In the rows, 128 means zero.
One hidden turn or mirror swaps the rows below in pairs. Which row is each named row swapped with?
The rows were stretched afterwards, more along some directions than others.
q_217: [107 147 122 182 123 104 139 112 121 120 135 125 110 154 137  98 111 157
 113 135 114]
q_598: [129 127 107 127 113 169 136 144 142 149 130 112 105 112 117 164 138 156
 125 131 141]
q_282: [105 148 140 132 135 104 126 152 116 135 100 113 118 105 128 172 118 124
 142 112 102]
q_887: [137 126 104 113 121 172 137 137 138 145 134 114 115 110 112 164 138 157
 127 136 149]
q_403: [ 89 133 127 142 116 175 139 111 141  80 123 102  90 106 136 109 153 122
 131 118 138]
q_639: [106 171 109 147 124 126 100 163 146 153 116 160 124 120 125 116 109 157
 123 130 142]
q_626: [121 120 130 138 129 151 152  95 126  72 132 101 113 126 147 103 142 117
 140 119 122]
q_894: [141  99 141 155 108 145 127  89 138 108 159 105 116 144 116 102 130 131
 140 130 147]
q_281: [151  94 133 142 106 148 116  87 131 124 135 117 125 123 127 117 146 109
 128 121 143]
q_87: [138  97 134 136 122 133 104 103 135 133 141 122 129 138 115 125 121 134
 149 145 152]
q_665: [107 141 138 134 119 167 151 111 148  81 137 121 124  92 135 106 150 117
 139 106  98]
q_873: [105 133 133 115 116 188 117  99 146  96 115 103 124  83 134 125 153 129
 130 119 123]
q_953: [104 146 133 129 125 119 116 150 119 140  89 117 107  96 122 172 124 121
 141 111 103]
q_589: [103 150 142 130 131 107 113 156 113 132  99 129 123 104 123 162 120 121
 143 108  93]
q_433: [169 105 154 147 136 110 135 139 118 123 119 114 134 119 124 169 110  90
 118 131 117]
q_369: [113 155 128 137 144 127 145 131  99 122 134 123 126 112 123 113 149 130
 127 106 126]
q_224: [112 142 105 141 133 123 125 157 102 158 124 122 134 139 139 140 127 159
 140 126 134]
q_682: [140 135 132 133 141 118 123 112 143 141 148 129 134 139 116 141 108 108
  93 132 140]
q_672: [ 99 138 129 127 126 180 140 120 147  94 130 100 118  99 130 114 150 133
 141 116 125]
q_263: [131 113 127 159 130 115 139 129 133 119 146 114 131 151 138 130 112 126
  84 127 137]
q_595: [134 112 114 156 123 127 147 132 129 110 144 118 113 139 125 130 106 116
  93 127 146]
q_896: [115 134 110 183 122 125 150 110 107 118 124 111 101 147 141 125 112 150
 124 143 115]
q_378: [122 126 103 141 103 160 190 131 115 106 164 159 103 149 124 111 143 132
 115 115 148]
q_659: [140 134 116 146 104 155 196 138 126  94 168 161 109 123 109 117 139 107
 133 107 125]
q_442: [137 137 115 146  94 169 192 129 112  92 168 157 102 122 109 132 129 133
 133 116 129]
q_954: [140 137 139 146 142 118 127 119 144 121 160 125 130 147 110 132 121 102
  97 121 135]
q_550: [119 169 113 136 112 135 111 146 146 131 116 159 117 109 113 144  91 146
 131 136 129]
q_98: [130 131 110 146  98 170 197 125 115  91 165 159 106 118 112 122 135 122
 126 116 132]
q_654: [157  95 134 145 117 147 131  96 140 104 149 104 119 141 121  95 136 120
 142 128 152]
q_909: [158  99 148 162 127 116 143 122 107 123 109 105 118 118 129 168 117  92
 109 135 120]
q_17: [100 159 112 133 124 117 100 150 129 142 107 164 121 113 114 128 105 145
 137 135 139]
q_46: [149 108 145 137 122 144  92 108 153 115 154 112 138 121 113 128 133 131
 137 120 132]
q_426: [107 132 115 176 120 111 137 110 112 133 111 118 104 148 148 115 113 155
 108 144 125]
q_49: [ 96 134 133 123 120 176 103 107 146  95 123 113 119  99 126 109 153 138
 132 114 127]
q_443: [143 140 143 141 140 130 144 109 145 130 170 122 138 132 116 149 120 109
  95 124 127]
q_915: [140  92 140 146 119 132 103  87 131 132 140 111 141 141 120 111 126 133
 130 134 143]
q_272: [106 144 136 124 132 112 102 141 117 134  96 103 116 105 133 161 116 126
 139 125 104]
q_88: [100 157 144 127 141 104 115 154 128 148  92 123 125  99 128 163 122 126
 131 104 100]
q_135: [152 112 159 164 140 113 149 129 107 136 125 116 136 129 129 170 121 102
 110 130 115]
q_121: [141 114 104 126 118 155 129 129 142 140 124 103 104 108 114 162 123 148
 123 133 143]
q_32: [114 143  93 145 124 132 132 154  97 150 122 131 121 132 129 140 119 144
 143 127 134]
q_284: [100 165 121 147 114 137  93 160 143 146 119 153 122 105 114 126  95 151
 123 133 128]
q_556: [109 165 105 140 113 129 112 151 142 139 122 162 115 116 108 128  98 147
 141 134 140]
q_618: [166  97 157 155 126 124 136 117 113 119 143  99 132 127 127 167 119  96
 109 136 111]
q_965: [104 168 137 153 143 125 151 119 105 127 150 125 131 121 130 127 135 138
 121 116 114]
q_235: [133 116 104 130  98 171 181 127 108 116 148 146 108 134 121 132 122 119
 127 131 143]
q_360: [161 106 158 161 133 107 138 124 111 129 123 111 142 119 131 181 115  95
 107 129 105]
q_182: [103 170 132 155 139 143 163 135 103 122 158 131 123 116 123 120 142 134
 126 110 113]

Swapped with q_403: q_281
Swapped with q_550: q_442
Swapped with q_598: q_426
Swapped with q_595: q_32
Swapped with q_217: q_887
Swapped with q_378: q_639

